[[44,97,93,83,105,104,84,96,102,89,97],
[76,103,93,138,92,74,89,113,123,79,102]]
|
[[44,93,105,84,102,97],
[76,93,92,89,123,102]]

[[91,104,122,82,128,90,96],
[128,91,91,96,99,104,124],
[74,102,116,97,123,109,82],
[104,76,92,93,99,121,54],
[112,85,103,90,114,116,80],
[110,95,110,101,135,144,113],
[94,96,103,84,100,77,83],
[121,81,89,87,97,95,99],
[149,84,92,93,105,118,130],
[131,80,101,80,106,103,94]]
|
[[91,122,128,96],
[128,91,99,124],
[74,116,123,82],
[104,92,99,54],
[112,103,114,80],
[110,110,135,113],
[94,103,100,83],
[121,89,97,99],
[149,92,105,130],
[131,101,106,94]]

[[103,140,139,127,139,140,103,78,103,103,89,84],
[115,68,77,84,83,75,115,110,85,121,111,113],
[132,107,113,121,116,115,136,82,72,148,104,112],
[123,62,78,93,87,77,125,101,76,138,110,117],
[102,109,112,103,107,119,89,103,107,80,97,92],
[91,105,114,110,110,119,86,91,102,90,97,93]]
|
[[103,139,139,103,103,89],
[115,77,83,115,85,111],
[132,113,116,136,72,104],
[123,78,87,125,76,110],
[102,112,107,89,107,97],
[91,114,110,86,102,97]]

[[109,78,112,98,97,111,59,108,105,91],
[117,126,114,104,89,98,96,121,88,95],
[95,89,104,102,96,106,96,85,97,103],
[137,120,108,100,118,95,102,127,107,89],
[93,111,92,96,101,101,109,104,81,96],
[98,129,104,100,94,101,105,75,97,97],
[148,138,106,101,120,109,102,100,103,91]]
|
[[109,112,97,59,105],
[117,114,89,96,88],
[95,104,96,96,97],
[137,108,118,102,107],
[93,92,101,109,81],
[98,104,94,105,97],
[148,106,120,102,103]]

[[105,109,89,72,92,88,106],
[94,98,109,38,124,96,110],
[114,109,93,140,162,83,62],
[97,61,98,74,101,106,101],
[104,49,98,163,69,93,98],
[104,104,100,79,116,103,92]]
|
[[105,89,92,106],
[94,109,124,110],
[114,93,162,62],
[97,98,101,101],
[104,98,69,98],
[104,100,116,92]]

[[93,125,99,47,115,86,109],
[95,91,89,120,86,108,80],
[99,106,81,84,115,93,99],
[99,104,100,102,102,97,101],
[106,103,99,91,115,94,113],
[94,101,82,97,97,100,83]]
|
[[93,99,115,109],
[95,89,86,80],
[99,81,115,99],
[99,100,102,101],
[106,99,115,113],
[94,82,97,83]]

[[74,99,157],
[77,99,98],
[81,116,94],
[125,99,65],
[61,134,81]]
|
[[74,157],
[77,98],
[81,94],
[125,65],
[61,81]]

[[133,54,42,48,57,123,143],
[96,127,87,150,137,161,42],
[128,115,73,138,81,151,81],
[158,63,133,146,137,56,55],
[123,43,75,96,52,156,133],
[138,74,116,155,131,60,45],
[159,48,69,92,76,124,100],
[121,111,103,84,120,116,129],
[69,108,119,88,109,105,79]]
|
[[133,42,57,143],
[96,87,137,42],
[128,73,81,81],
[158,133,137,55],
[123,75,52,133],
[138,116,131,45],
[159,69,76,100],
[121,103,120,129],
[69,119,109,79]]
---
[[113,148,145,140,122,163,159,120],
[118,128,130,135,118,133,149,127]]
|
[[120,159,163,122,140,145,148,113],
[127,149,133,118,135,130,128,118]]

[[99,104,85,97,90,102,128,99,88,98],
[105,104,81,94,88,91,142,107,89,99],
[96,103,89,99,93,107,118,96,89,97],
[125,110,93,91,50,53,144,99,108,122],
[80,93,117,109,113,135,52,81,101,99],
[99,109,106,109,119,99,75,100,103,89],
[96,104,79,96,89,108,138,99,82,96],
[97,100,96,99,97,105,106,98,96,100]]
|
[[98,88,99,128,102,90,97,85,104,99],
[99,89,107,142,91,88,94,81,104,105],
[97,89,96,118,107,93,99,89,103,96],
[122,108,99,144,53,50,91,93,110,125],
[99,101,81,52,135,113,109,117,93,80],
[89,103,100,75,99,119,109,106,109,99],
[96,82,99,138,108,89,96,79,104,96],
[100,96,98,106,105,97,99,96,100,97]]

[[110,121,44,83,122,109,104,126],
[90,89,55,133,74,138,74,148],
[125,110,43,105,88,139,73,147],
[72,109,159,119,77,79,128,67],
[124,123,137,135,95,94,111,54],
[85,87,162,105,105,78,119,53]]
|
[[126,104,109,122,83,44,121,110],
[148,74,138,74,133,55,89,90],
[147,73,139,88,105,43,110,125],
[67,128,79,77,119,159,109,72],
[54,111,94,95,135,137,123,124],
[53,119,78,105,105,162,87,85]]

[[71,139,63,84,125],
[83,141,61,66,110],
[92,105,96,107,105],
[111,75,127,130,79],
[132,64,134,115,62],
[79,126,76,93,118],
[100,90,113,122,92],
[122,68,131,123,72],
[127,83,116,93,66],
[113,75,127,129,79],
[140,65,132,104,52]]
|
[[125,84,63,139,71],
[110,66,61,141,83],
[105,107,96,105,92],
[79,130,127,75,111],
[62,115,134,64,132],
[118,93,76,126,79],
[92,122,113,90,100],
[72,123,131,68,122],
[66,93,116,83,127],
[79,129,127,75,113],
[52,104,132,65,140]]

[[82,118,57,135,123,52],
[141,138,60,100,115,60],
[72,81,86,130,126,98],
[161,150,71,59,81,71],
[77,111,52,133,126,63],
[119,63,156,60,54,158],
[99,128,49,131,130,55],
[128,76,149,70,58,147],
[157,152,110,65,61,104]]
|
[[52,123,135,57,118,82],
[60,115,100,60,138,141],
[98,126,130,86,81,72],
[71,81,59,71,150,161],
[63,126,133,52,111,77],
[158,54,60,156,63,119],
[55,130,131,49,128,99],
[147,58,70,149,76,128],
[104,61,65,110,152,157]]

[[155,77,68,107,74,143,142,146,76],
[83,91,127,134,84,123,107,92,84],
[125,117,89,77,125,86,96,111,124],
[124,121,89,74,130,81,94,109,129],
[60,124,142,108,125,76,70,65,123],
[122,101,93,99,102,109,110,115,102]]
|
[[76,146,142,143,74,107,68,77,155],
[84,92,107,123,84,134,127,91,83],
[124,111,96,86,125,77,89,117,125],
[129,109,94,81,130,74,89,121,124],
[123,65,70,76,125,108,142,124,60],
[102,115,110,109,102,99,93,101,122]]
